[[122 135 129 106]
 [141 127 126 139]
 [125 126 138 145]
 [133 128 130 133]
 [134 131 122 113]]
=>
[[135 129]
 [127 126]]

[[104 114 133 131]
 [146 123 135 137]
 [155 116 133 129]
 [122 107 148 130]
 [128 144 143 137]]
=>
[[114 133]
 [123 135]]

[[126  98 133]
 [123 100 129]]
=>
[[ 98 133]
 [100 129]]

[[131 127 123]
 [105 121 129]
 [120 130 123]
 [122 128 122]]
=>
[[127 123]
 [121 129]]

[[142 114 104]
 [124 141 135]]
=>
[[114 104]
 [141 135]]

[[125 121 135]
 [121 125 117]
 [120 128 129]
 [117 129 158]
 [125 136 113]]
=>
[[121 135]
 [125 117]]

[[128 122 142]
 [135 144 126]
 [153 154 132]]
=>
[[122 142]
 [144 126]]

[[140 134 151]
 [130 129 142]
 [130 124 129]
 [138 144 129]]
=>
[[134 151]
 [129 142]]

[[129 133 125 115]
 [120 127 150 131]
 [140 133 128 138]
 [152 123 144 144]]
=>
[[133 125]
 [127 150]]
---
[[113 137 109 117 141 131 125 138 112 134 136 129 125]
 [115 133 130 122 128 135 137 139 125 133 130 132 113]
 [114 133 128 122 132 131 133 136 122 133 131 133 116]
 [114 131 115 120 125 135 134 140 118 131 130 120 118]
 [144 115 120 137 106 127 113 112 135 115 118 109 143]
 [110 137 134 120 139 131 140 139 120 136 133 141 114]]
=>
[[129 125 113 137 109 117 141 131 125 138 112 134 136]
 [132 113 115 133 130 122 128 135 137 139 125 133 130]
 [133 116 114 133 128 122 132 131 133 136 122 133 131]
 [120 118 114 131 115 120 125 135 134 140 118 131 130]
 [109 143 144 115 120 137 106 127 113 112 135 115 118]
 [141 114 110 137 134 120 139 131 140 139 120 136 133]]

[[131 133 110 133 146 120 139 132 106]
 [133 129 122 131 124 138 129 128 132]
 [124 144 149 137 128 119 125 122 130]
 [138 114 115 142 138 126 121 126 127]
 [131 136 132 132 118 121 128 134 143]]
=>
[[132 106 131 133 110 133 146 120 139]
 [128 132 133 129 122 131 124 138 129]
 [122 130 124 144 149 137 128 119 125]
 [126 127 138 114 115 142 138 126 121]
 [134 143 131 136 132 132 118 121 128]]

[[126 145 110 124 129 136 107 129 112 140 107 112 149 152 136]
 [125 133 138 112 132 130 137 142 130 112 145 142 101 110 105]]
=>
[[152 136 126 145 110 124 129 136 107 129 112 140 107 112 149]
 [110 105 125 133 138 112 132 130 137 142 130 112 145 142 101]]

[[128 123 131 136 113 134 138 134 123 138 119 144 128 137]
 [135 143 127 128 142 131 128 134 130 133 142 137 130 131]
 [140 133 131 133 106 144 134 146 129 139 135 137 128 151]
 [136 140 128 134 116 131 133 143 131 137 142 125 127 137]
 [134 139 125 125 147 116 120 128 132 129 142 125 128 124]
 [134 135 130 133 129 128 134 132 126 140 134 152 129 141]]
=>
[[128 137 128 123 131 136 113 134 138 134 123 138 119 144]
 [130 131 135 143 127 128 142 131 128 134 130 133 142 137]
 [128 151 140 133 131 133 106 144 134 146 129 139 135 137]
 [127 137 136 140 128 134 116 131 133 143 131 137 142 125]
 [128 124 134 139 125 125 147 116 120 128 132 129 142 125]
 [129 141 134 135 130 133 129 128 134 132 126 140 134 152]]

[[131 114 111 112 109 131]
 [127 118 134 139 115 136]
 [125 127 116 105 117 131]]
=>
[[109 131 131 114 111 112]
 [115 136 127 118 134 139]
 [117 131 125 127 116 105]]

[[111 134 125 120 140 110 150 135 132 117 116 122 156 126 121 111]
 [118 127 141 120 133 114 136 131 125 132 113 125 141 125 126 111]
 [121 133 121 130 136 119 142 134 135 113 136 120 141 125 119 125]
 [111 133 132 120 134 111 136 131 131 128 114 124 149 127 121 111]
 [115 129 123 120 142 111 140 136 124 114 119 132 140 147 120 110]
 [119 128 129 122 152 126 150 135 125 116 128 141 138 133 140 114]]
=>
[[121 111 111 134 125 120 140 110 150 135 132 117 116 122 156 126]
 [126 111 118 127 141 120 133 114 136 131 125 132 113 125 141 125]
 [119 125 121 133 121 130 136 119 142 134 135 113 136 120 141 125]
 [121 111 111 133 132 120 134 111 136 131 131 128 114 124 149 127]
 [120 110 115 129 123 120 142 111 140 136 124 114 119 132 140 147]
 [140 114 119 128 129 122 152 126 150 135 125 116 128 141 138 133]]

[[124 125 131 133 130 149]
 [122 124 130 130 123 120]
 [130 132 128 127 130 156]]
=>
[[130 149 124 125 131 133]
 [123 120 122 124 130 130]
 [130 156 130 132 128 127]]

[[122 113 144 150 133]
 [107 113 138 151 136]
 [122 113 144 150 133]
 [126 113 144 119 121]
 [153 131 144 112 119]
 [122 113 137 150 135]
 [122 113 125 129 133]]
=>
[[150 133 122 113 144]
 [151 136 107 113 138]
 [150 133 122 113 144]
 [119 121 126 113 144]
 [112 119 153 131 144]
 [150 135 122 113 137]
 [129 133 122 113 125]]

[[115 127 127 120 102 111]
 [125 132 126 120 123 115]
 [131 133 129 120 126 127]
 [123 131 129 129 115 132]
 [122 129 128 131 131 121]
 [132 127 127 120 154 138]
 [125 126 122 132 141 131]
 [119 119 137 128 108 125]]
=>
[[102 111 115 127 127 120]
 [123 115 125 132 126 120]
 [126 127 131 133 129 120]
 [115 132 123 131 129 129]
 [131 121 122 129 128 131]
 [154 138 132 127 127 120]
 [141 131 125 126 122 132]
 [108 125 119 119 137 128]]
